One turn moves each row of this set onto another row. After a few examples, where does it send each row asked below?
goke: [ -3  -3   5  -5 -18  -8   6 -15   2  -9   0  -1  -2   7 -22  -2 -15  -6
   5]
Pigot: [ -6 -15   0 -21   7   1   2 -12   7 -13  -2 -11   5  10  -9   8  -3  -2
  18]
Gupo: [ -5  -7   8  10   5  -3 -10 -12  12   6  15  16  12  -3 -23  -1  12   6
  13]
gogo: [-13   0  19   7  11  -6   7 -10   8   9  -2  -4   6  -2  -9   2  14   2
  21]
Luga: [-15  10  -2 -14   9  13   0 -17 -10   1  -5  -6  12   3  -9  10  -4  10
  -1]
pized: [-18   3  23  -2   0 -18  -2 -16  11   8   4  -5  -1  -1  -5   3  11   2
  10]
Soki: [  0 -10   6  -6 -11 -15  -2 -15   7 -17   3  -2  -2   7 -19  -7 -11  -2
   6]
Gom: [  4  -6   1   2  -9 -11   0 -14   1 -10   2  -7  -2  13 -22   3 -13  -5
  13]
guni: [-10 -12   2  -1   3   3  -2 -25   1   9  15  17  -1  -3 -22 -15   2   2
  -3]
loda: [-23  12   2  -9  10   7   4 -12  -1   6   2   7   6  -2 -12  12 -16   9
   3]
vem: [-13 -22   0  -2   6  -1   0 -24  -7   0   4   9   3  -8 -11 -15   4  12
  -8]
zod: [ -4  -3   3 -14   8   2  -2 -10  -3 -17   3 -12  16   5  -8  14 -12  10
   9]
ved: [  4 -12   6  -9 -14 -13   6 -15   3  -4  -1   3  -6   3 -17  -2 -14  -6
   8]
Bul: [-10   6  16   7   2 -14   2  -6  10  -1  -6  -4   3   5  -9   8  15   2
  11]
Sepa: [ -8 -19  12   9  -6  -3  -1 -13  11   8  15  18  15  -7 -10   4   8   4
   6]
Nuv: [-18   5  21  12  -3  -7  -4 -12  10   8   5   2   6  -4  -5   2  10  -5
   5]
razol: [-13 -11   0  -4  -1   9  -5 -25  -6   0   5  13   1  -5 -21 -12   8   8
 -10]
topib: [ -8 -14   0   8  -2  -1 -10 -14  12   6   9  22  12   7 -20  -7   6   6
  12]
nubon: [  2 -12  -7 -20   4   5  10 -12   0  -8  -2 -10   7   2 -15  11  -6   4
  12]
Vubu: [-15  -9  -4 -19   8  11  -2 -14  -2 -17   3  -8  19   7  -9   8  -4   5
   9]
magas: [ -8 -22   7   0   3   3  -1 -24  -7  -5   9  11  13  -5 -17 -18  -1   9
  -1]
Vules: [-13 -17  -5 -11   2  -1   1 -24  -2   0  10  15  10  -7 -17 -13  -3  13
  -7]
tev: [ -1  -4   0 -16  -1   6   0 -14  -3 -17   6 -13  19   5 -13  13  -4   7
  10]
tep: [-15   3  15   6   8 -17   2 -15   3   4  -4  -9   7   0 -11   0  18   1
  10]
zos: [ -7 -15  -5  -6  10   4  -4 -20  -8  -1   6  13   0  -9 -19 -16   2  11
  -2]
nesir: [ -1  -5   2 -16 -12 -11   2 -23   4  -3   2  -5 -10   8 -23  -2  -6  -3
   6]
Duku: [-14   1  23   4   0 -18   6 -13   2   1   1  -7  10   0  -4   8  13  -1
  11]
Ferap: [-24   8  -1 -11  13   9   9 -11   0   6   0   6  12  -6 -11  16   0   8
   2]
bila: [-23  16   0  -3   9   9   1 -11  -7   2   6   5  14  -3 -12  12  -6  10
   4]
Ruke: [-17 -11  10   8  -4  -5  -4 -11  15  11   8  17  19   3  -7   5   7   5
  13]
tibe: [-20   0  -5  -8   9   9   3 -14  -5   9   3   4  16  -6  -8  16 -16   7
   3]
gizi: [-25  10   5  -9   3  10  -5 -12  -4   0   0   0   6  -2  -4  14  -7  12
  -4]
mefa: [  1  -7   5 -16  -9 -10   4 -19   1  -5   0 -15  -6   9  -8  -2 -12   3
   8]
zizen: [ -6 -10   7  17   4   4  -5  -9   9   3  11  19   8  -2 -19  -2  10   7
   7]
metir: [ -9 -12  14   7  -2 -11   0 -14  14  10  15  14  19  -7 -15  -2   6   2
  11]
Rafu: [  1 -11  -1 -22  10   6   2  -9   3  -8   1  -8   4   2  -9  15  -8   9
  14]

gizi turns into pized
gogo turns into Gom
Nuv turns into mefa
And these:
vem turns into loda
Duku turns into ved
Ferap turns into Bul
Gupo turns into tev
zod turns into metir
topib turns into Vubu

